500 stands for zero in the data rows.
Each row of this table is followed by its label. One hidden rule gives the labels. It looks at one to three of the table's principal directions, none of them among the few with the most spread.
[554 501 419 429 399 479 468 483 584 577 623 392 731 441 480 517 415 576 601
 502 453 527 505 548 458 563 390 225 376 525 632 499 523 454 760 275 286 477
 625 743 544 729 465 520 340 638 609 532] fern
[419 476 553 471 640 517 568 594 494 409 430 532 374 536 480 340 658 346 395
 462 490 444 447 455 523 433 580 800 505 574 486 511 436 566 234 593 612 599
 358 308 513 321 545 536 617 396 405 485] moss
[468 543 510 457 677 547 491 537 449 428 414 505 418 582 509 460 618 395 422
 503 545 495 474 426 561 378 524 666 550 548 432 521 500 567 332 595 656 474
 387 383 457 362 542 515 567 376 303 502] silk
[599 460 498 419 564 540 437 470 462 462 439 404 568 501 516 602 514 541 584
 519 481 568 494 425 583 457 486 423 555 448 528 495 524 529 547 532 444 364
 562 510 472 475 512 517 468 505 418 483] wolf
[460 480 436 603 529 558 581 477 471 527 513 413 384 456 530 491 536 491 479
 481 451 536 533 489 550 445 525 585 523 466 498 525 532 522 463 547 534 541
 403 478 493 424 511 493 582 428 426 488] sock
[428 494 466 448 572 517 628 549 356 450 452 454 370 478 481 359 578 404 426
 417 479 518 471 443 521 475 466 712 513 534 465 549 492 509 309 603 614 586
 339 359 507 306 490 454 590 431 475 461] sock
[575 503 363 430 590 574 570 475 554 613 508 342 675 479 515 598 528 632 504
 588 462 607 437 427 526 367 467 364 475 562 506 573 622 508 630 380 371 451
 469 736 473 550 507 555 350 584 321 533] silk
[418 362 556 452 527 470 504 530 432 438 503 365 448 554 526 352 604 164 465
 304 417 482 598 480 485 509 480 692 542 306 568 544 462 596 289 554 555 577
 468 256 485 236 478 391 639 462 498 385] gate
[531 422 432 482 488 607 556 485 451 494 593 251 555 475 501 509 507 506 544
 503 327 560 463 390 526 446 507 436 480 400 604 476 493 530 518 494 415 538
 533 536 528 406 446 437 583 478 358 424] moss
[480 456 421 465 428 395 561 480 512 483 574 291 584 352 422 460 583 412 448
 433 425 540 535 509 454 658 436 499 355 518 609 544 550 461 529 433 431 597
 511 474 537 448 473 469 499 604 672 407] sock
[551 430 528 454 495 513 418 407 372 491 397 304 481 566 560 576 583 290 515
 352 538 622 619 436 547 476 483 596 728 228 429 648 576 572 379 613 635 388
 496 269 402 147 460 329 529 527 500 322] mint
[497 446 461 519 459 403 551 453 474 571 403 481 552 412 539 623 481 504 557
 448 508 521 570 509 503 531 489 469 515 489 450 488 604 550 513 516 423 543
 433 519 469 509 540 533 473 504 537 573] moss
[478 396 636 544 596 474 479 511 481 382 439 633 344 573 516 464 552 386 412
 500 479 460 545 509 520 498 564 660 579 364 490 498 441 501 341 653 578 450
 518 319 468 368 518 500 590 485 456 452] mint
[403 629 555 384 662 448 507 620 407 352 275 831 369 556 494 361 531 428 448
 441 691 417 479 542 533 456 444 708 536 728 384 494 426 478 320 580 687 509
 311 395 502 534 569 590 439 390 569 689] silk
[452 568 541 532 397 426 508 524 460 513 481 678 429 489 471 383 438 463 485
 426 627 439 530 616 462 566 434 535 481 546 431 539 481 414 469 494 602 537
 438 455 521 552 457 442 480 548 703 531] sock
[366 425 524 595 420 409 594 505 413 453 536 549 361 434 493 335 491 301 465
 337 461 454 608 616 474 596 439 624 457 392 544 540 451 464 405 520 522 628
 397 392 557 454 469 419 588 511 697 493] wolf
[415 393 546 602 549 561 611 516 426 486 560 455 279 540 516 310 588 317 405
 422 407 491 518 502 528 435 547 753 558 338 501 587 452 540 283 608 592 565
 380 323 508 263 477 415 678 448 404 373] sock
[539 568 636 570 357 386 300 461 581 510 497 781 534 592 495 577 362 526 565
 530 670 383 569 627 437 618 526 342 514 503 409 419 466 473 605 479 567 403
 630 492 465 728 510 535 422 512 643 568] fern
[489 558 480 618 327 469 452 504 671 636 617 585 555 423 512 458 382 593 623
 508 524 415 534 681 473 558 474 327 385 587 572 448 486 470 720 298 338 548
 556 709 562 825 506 569 438 542 655 616] mint
[520 468 483 639 443 434 499 427 599 605 553 444 484 427 497 600 527 551 477
 540 502 510 552 541 492 571 563 483 461 481 482 505 591 519 563 503 464 494
 530 499 467 529 539 537 532 528 523 445] fern
[438 392 548 632 548 399 613 527 569 426 505 563 330 377 440 387 618 430 342
 503 445 453 539 580 514 582 545 699 377 507 564 522 501 420 375 582 505 580
 441 375 529 442 518 547 617 564 587 454] wolf
[465 454 363 526 501 645 591 417 331 483 618  71 430 471 516 472 612 342 477
 415 313 654 513 369 555 445 492 601 586 296 559 616 519 581 424 549 547 560
 412 411 510 166 441 331 648 423 358 291] fern
[445 576 648 685 549 316 429 483 569 465 313 968 267 459 518 562 492 548 459
 548 738 387 588 709 556 583 557 640 537 621 339 475 502 463 462 622 590 409
 417 421 471 694 645 663 482 466 684 664] wolf
[555 629 354 353 637 826 544 519 343 547 486 351 537 608 584 550 438 716 643
 569 462 650 324 312 606 223 481 430 692 553 459 534 453 578 579 469 482 401
 425 711 516 471 502 489 411 350 212 555] moss
[612 586 520  80 606 637 353 613 374 399 361 614 768 712 544 502 330 604 711
 467 590 533 390 373 505 369 351 261 630 584 519 440 374 500 613 395 459 305
 628 655 500 648 470 525 210 489 468 669] sock
[444 434 691 643 486 444 425 496 520 416 465 772 293 604 531 405 497 326 464
 472 536 375 588 626 506 528 593 651 597 365 441 492 399 520 353 610 605 480
 481 323 483 476 526 522 582 450 521 507] wolf
[601 438 510 392 623 500 466 469 487 386 369 330 607 511 458 614 670 419 433
 524 505 593 481 352 559 447 554 561 544 461 488 564 573 522 383 588 570 417
 496 365 443 267 494 483 480 554 375 403] wolf
[592 540 617 419 433 496 336 510 524 518 494 821 653 668 531 599 237 685 639
 575 617 429 482 551 432 507 459 181 549 486 452 393 419 438 707 423 439 320
 709 680 488 827 479 541 298 561 557 643] fern
[512 601 464 503 530 558 498 506 504 528 453 582 490 515 510 514 474 606 532
 535 598 521 461 515 535 433 501 488 541 612 437 529 500 483 551 465 540 452
 434 587 507 592 526 548 406 475 501 582] sock
[467 388 422 576 412 340 630 463 592 525 618 332 543 275 418 490 579 483 400
 504 355 515 544 555 436 702 480 492 280 516 637 513 580 434 565 436 328 644
 527 534 546 517 497 531 534 650 670 417] sock
[545 410 342 299 659 543 638 502 410 503 481 157 667 432 492 614 587 563 437
 509 349 671 441 281 502 445 421 466 459 482 582 534 617 514 506 515 391 501
 524 556 470 309 484 462 479 563 355 413] silk
[551 608 493 507 332 398 373 426 585 557 491 511 598 450 491 632 459 554 525
 533 597 512 544 582 435 648 482 367 520 535 452 519 565 457 649 422 488 484
 610 551 472 566 486 483 392 607 702 481] mint
[460 502 383 432 503 450 577 540 510 510 545 373 575 345 463 427 526 505 545
 442 434 509 500 524 514 563 391 456 330 638 632 478 520 493 591 383 348 580
 462 608 565 625 526 565 473 511 600 563] fern
[538 496 614 458 517 501 338 516 500 449 419 678 565 620 551 598 388 522 652
 485 584 432 531 497 524 471 532 386 571 471 486 368 418 568 543 519 492 377
 602 488 486 660 551 554 463 402 486 625] sock
[564 556 570 617 525 521 403 435 588 571 433 629 428 571 542 636 513 594 473
 603 638 518 510 539 537 442 604 526 637 473 358 556 553 510 515 558 590 357
 522 484 425 495 546 530 463 515 444 478] mint
[532 482 534 499 331 407 432 519 612 498 566 604 660 401 472 505 347 589 646
 500 478 419 527 636 461 627 428 234 342 534 653 390 442 408 730 327 263 517
 663 689 592 831 466 542 412 625 739 621] moss
[560 485 389 434 595 607 560 482 461 511 513 272 565 416 502 571 549 622 564
 540 410 628 428 397 597 423 474 451 493 518 587 531 531 524 589 472 364 431
 498 617 532 485 522 522 478 503 409 472] wolf
[455 541 299 448 411 599 637 524 528 591 648  66 640 420 440 375 638 400 458
 422 381 572 422 389 442 466 507 566 391 601 583 583 551 556 453 346 506 749
 376 519 557 313 428 408 542 488 448 382] wolf
[454 565 595 774 401 557 466 444 504 609 559 779 209 610 578 487 374 573 499
 577 569 407 529 625 495 469 618 563 657 417 314 483 453 520 479 605 641 482
 455 476 461 558 521 504 598 372 425 516] fern
[407 614 541 423 639 499 501 565 392 444 325 647 339 595 524 363 610 327 422
 398 674 482 494 508 537 414 480 802 637 597 339 603 476 559 253 595 742 506
 285 307 463 323 554 489 504 389 497 532] gate
[559 571 455 367 390 550 438 514 501 470 600 464 700 515 474 508 363 602 592
 573 423 496 419 484 440 523 407 208 434 536 593 435 441 424 700 342 363 512
 647 733 557 668 406 465 385 583 515 546] gate
[483 449 289  46 833 674 748 641 233 498 256 212 675 545 577 482 592 508 543
 358 414 688 361 158 551 221 376 650 622 631 486 551 569 648 307 536 463 561
 266 528 463 205 539 517 383 377 216 599] moss
[539 504 705 791 319 458 345 453 681 560 595 822 335 537 515 541 363 626 539
 630 568 350 540 697 483 592 645 428 523 404 459 404 418 442 593 540 492 422
 681 490 509 711 503 526 595 526 603 491] moss
[550 529 512 441 482 574 455 496 450 511 500 496 556 596 518 533 433 538 534
 518 521 522 465 443 486 437 491 416 576 447 456 502 488 493 516 505 550 448
 550 522 477 466 445 430 468 505 427 481] silk
[550 573 592 602 353 449 324 417 531 495 492 711 459 530 525 602 366 575 611
 543 612 456 569 634 504 614 523 357 593 457 437 463 454 467 656 495 510 372
 612 536 489 693 520 538 416 507 665 549] sock
[525 373 709 664 506 385 441 487 540 428 495 793 323 501 496 548 425 557 460
 600 482 380 551 596 519 584 563 492 469 357 499 379 452 427 470 679 467 397
 654 403 483 589 513 530 655 537 512 487] gate
[472 532 383 469 483 492 596 501 479 587 505 396 540 392 510 520 492 580 524
 475 477 556 485 494 493 517 437 482 458 585 517 520 562 502 569 439 408 569
 445 604 522 529 517 511 464 514 566 532] mint
[459 528 591 595 468 353 449 507 609 441 443 615 460 454 433 470 609 369 390
 475 628 423 553 600 479 592 556 636 421 562 468 526 514 460 390 523 613 550
 464 340 507 478 517 497 547 555 664 481] moss
[577 373 379 484 460 560 643 453 497 611 574 198 619 405 497 599 509 623 502
 541 324 621 457 374 483 479 519 408 469 420 562 525 612 498 561 484 351 555
 535 594 489 379 445 459 507 593 392 393] wolf
[581 609 427 334 654 644 460 509 384 578 335 507 558 590 594 662 430 717 647
 515 634 616 435 368 594 321 457 436 689 593 377 501 546 581 572 533 529 305
 468 598 433 533 575 554 360 382 363 610] fern
[468 480 545 457 609 586 528 533 364 356 405 535 447 607 509 463 538 384 476
 465 494 502 466 399 547 369 546 622 594 443 455 501 424 538 309 615 638 512
 385 378 507 341 482 447 559 391 347 523] wolf
[607 716 558 544 366 554 294 484 659 516 479 809 621 548 513 638 298 789 667
 687 667 435 427 633 509 479 531 185 533 659 458 416 420 399 800 334 420 373
 644 803 548 921 495 598 280 554 600 706] moss
[449 557 509 568 447 501 442 503 529 485 613 500 423 493 489 409 498 439 515
 497 474 437 512 569 502 555 492 508 447 517 550 463 434 521 532 463 505 533
 525 494 536 571 509 501 585 428 527 482] silk
[542 564 525 544 403 449 431 522 619 494 564 719 593 425 481 579 309 747 607
 665 476 386 454 607 483 566 463 190 333 630 584 310 447 395 763 387 284 491
 665 785 570 921 496 613 447 546 557 690] gate
[420 539 476 595 535 636 592 527 421 538 540 565 303 546 562 412 450 549 508
 516 452 483 453 497 533 386 538 608 583 495 449 488 433 538 437 558 550 560
 385 527 523 478 513 495 599 347 365 540] gate
[558 410 580 440 485 516 413 473 414 485 486 524 520 593 561 584 382 509 589
 466 468 520 553 463 496 510 464 387 616 288 511 451 469 514 540 570 466 369
 661 460 456 469 469 428 508 510 492 460] gate
[504 417 359 406 644 522 621 467 411 461 462 155 623 412 481 549 670 377 445
 438 398 653 506 363 570 405 435 541 457 445 572 616 615 542 442 489 447 517
 380 506 497 294 491 441 501 548 368 432] silk
Which label does each new row get?
[541 426 351 261 683 537 578 511 372 474 346 192 719 455 523 634 588 473 550
 377 476 677 517 297 567 383 395 474 515 495 563 546 616 565 484 495 445 448
 436 507 467 349 518 471 413 503 420 524] -> sock
[471 629 692 459 504 384 328 533 464 422 337 995 435 675 527 525 364 494 494
 506 765 373 535 615 440 549 476 496 618 548 312 449 415 453 458 575 679 385
 544 423 454 644 534 517 396 482 655 642] -> silk
[488 452 520 519 487 554 500 474 411 420 557 435 420 510 524 546 465 510 515
 542 347 512 478 431 502 532 541 498 558 370 548 421 424 531 480 599 463 523
 580 460 519 408 484 454 628 421 423 436] -> mint
[609 555 573 470 481 620 376 496 536 415 469 562 498 584 502 523 477 583 555
 606 516 514 424 481 545 447 575 448 628 480 494 505 414 459 536 509 531 389
 597 520 504 490 460 508 432 524 453 478] -> moss
[424 484 410 446 510 475 607 573 514 499 559 436 576 393 476 421 477 522 510
 444 420 487 490 511 468 528 408 456 328 600 643 445 480 463 566 389 363 625
 487 614 580 623 496 520 500 516 595 583] -> silk
[377 590 337 480 658 628 712 516 330 519 381 382 312 498 548 425 643 445 374
 420 529 635 461 398 542 352 511 841 666 588 359 674 551 558 285 593 705 616
 165 410 477 189 544 472 502 363 406 491] -> wolf
[553 577 424 314 445 516 459 485 416 616 502 495 674 570 541 526 352 578 609
 453 573 565 497 499 444 496 330 278 568 512 446 559 546 484 678 365 445 406
 550 684 464 610 461 464 270 582 563 548] -> silk
[504 464 557 518 549 574 445 490 467 390 480 432 392 560 515 481 588 389 491
 493 444 508 501 438 555 470 597 640 607 403 513 495 429 569 371 610 589 478
 502 330 488 317 511 484 610 396 397 414] -> wolf
[433 600 481 459 605 592 545 561 447 460 496 536 401 555 504 370 557 462 431
 521 506 496 410 481 523 391 486 643 538 581 464 553 439 510 396 508 582 541
 387 505 528 423 503 482 532 431 400 510] -> gate
[510 488 699 520 398 392 309 482 536 447 527 742 558 677 480 496 402 359 482
 460 639 394 584 598 398 589 499 403 523 346 451 486 424 454 495 494 616 402
 661 390 474 572 447 402 461 589 644 465] -> fern
[465 523 540 656 543 568 507 493 533 533 498 606 373 553 536 534 496 556 485
 544 551 472 492 510 535 410 615 589 555 495 431 476 472 541 451 566 582 486
 442 469 498 523 548 522 581 389 408 532] -> sock
[399 522 560 583 434 403 498 535 539 521 568 692 401 498 489 344 455 410 478
 445 543 380 550 659 449 589 461 548 421 534 502 484 441 480 491 453 505 566
 472 489 537 638 518 521 529 495 644 551] -> silk
[413 580 520 771 416 538 478 472 624 598 661 592 310 523 524 407 495 469 455
 560 503 399 524 647 495 478 588 564 479 500 461 503 467 529 516 459 555 575
 447 535 517 594 520 513 626 408 435 495] -> silk
[487 488 480 529 471 505 583 509 517 568 518 472 445 437 491 402 538 500 472
 471 497 525 486 553 504 501 484 589 498 506 501 598 523 466 474 470 472 539
 436 505 523 445 483 478 493 580 581 450] -> moss
[497 594 641 474 467 374 351 526 603 452 437 785 442 577 476 434 517 436 433
 539 654 390 511 630 435 623 527 579 541 601 406 511 448 470 457 501 603 461
 553 407 464 558 539 579 412 545 653 515] -> gate
[492 598 374 722 276 596 503 418 645 692 729 226 489 417 496 507 533 540 535
 568 407 497 470 531 479 510 620 459 452 537 508 506 551 579 602 375 475 671
 472 594 529 499 473 470 620 421 410 400] -> mint
[499 473 506 358 629 531 545 554 377 386 360 500 529 529 499 491 532 456 490
 439 521 548 475 403 541 414 453 569 544 494 501 518 479 485 383 572 555 473
 438 429 505 380 482 455 482 494 473 533] -> moss
[437 569 435 693 453 481 531 456 568 598 600 444 356 408 493 466 561 494 451
 520 509 478 536 586 524 535 533 583 433 567 474 525 556 527 519 488 539 568
 412 500 502 532 543 527 609 428 498 467] -> silk
[366 550 519 753 637 488 627 553 588 574 484 738 177 444 519 392 582 555 386
 575 559 385 480 609 575 415 609 782 434 686 400 470 507 544 361 599 576 582
 276 466 509 594 639 660 669 327 379 610] -> silk
[608 495 456 460 480 698 480 492 511 487 584 303 599 536 504 539 479 607 574
 604 362 562 390 381 544 371 544 357 537 434 583 483 464 493 578 455 423 471
 592 623 527 452 413 446 513 510 291 440] -> moss
[547 483 503 459 524 586 424 493 500 463 538 344 557 547 509 554 531 484 576
 530 416 506 457 391 541 454 567 464 525 466 553 421 460 606 495 519 474 475
 567 470 498 451 515 508 579 388 329 456] -> sock
[514 432 506 452 427 543 492 468 364 548 540 449 548 569 562 534 358 487 610
 419 442 534 538 464 474 484 428 369 593 300 503 485 482 529 548 509 449 462
 570 527 490 469 440 379 505 499 489 475] -> silk
[635 404 490 572 518 590 442 408 559 578 525 279 537 473 546 707 537 619 601
 594 401 585 493 403 601 436 615 418 576 367 533 472 572 601 582 555 379 369
 610 519 451 440 539 532 571 470 298 401] -> moss
[563 491 533 416 462 453 362 476 544 519 466 462 640 535 529 620 467 490 582
 487 528 502 543 485 479 541 483 376 535 453 515 454 527 549 578 465 440 427
 641 502 455 529 510 498 450 526 527 497] -> gate
[510 468 556 555 510 511 459 495 583 508 577 539 461 564 498 492 506 508 440
 564 473 468 498 513 466 518 563 509 499 450 512 485 472 498 503 512 515 467
 591 475 479 503 505 519 530 511 450 435] -> fern
[612 448 597 588 456 465 386 451 599 521 575 664 535 506 504 647 355 713 596
 680 460 430 488 553 519 554 542 238 443 455 533 352 479 467 707 504 329 342
 719 654 492 789 527 610 490 536 435 550] -> fern
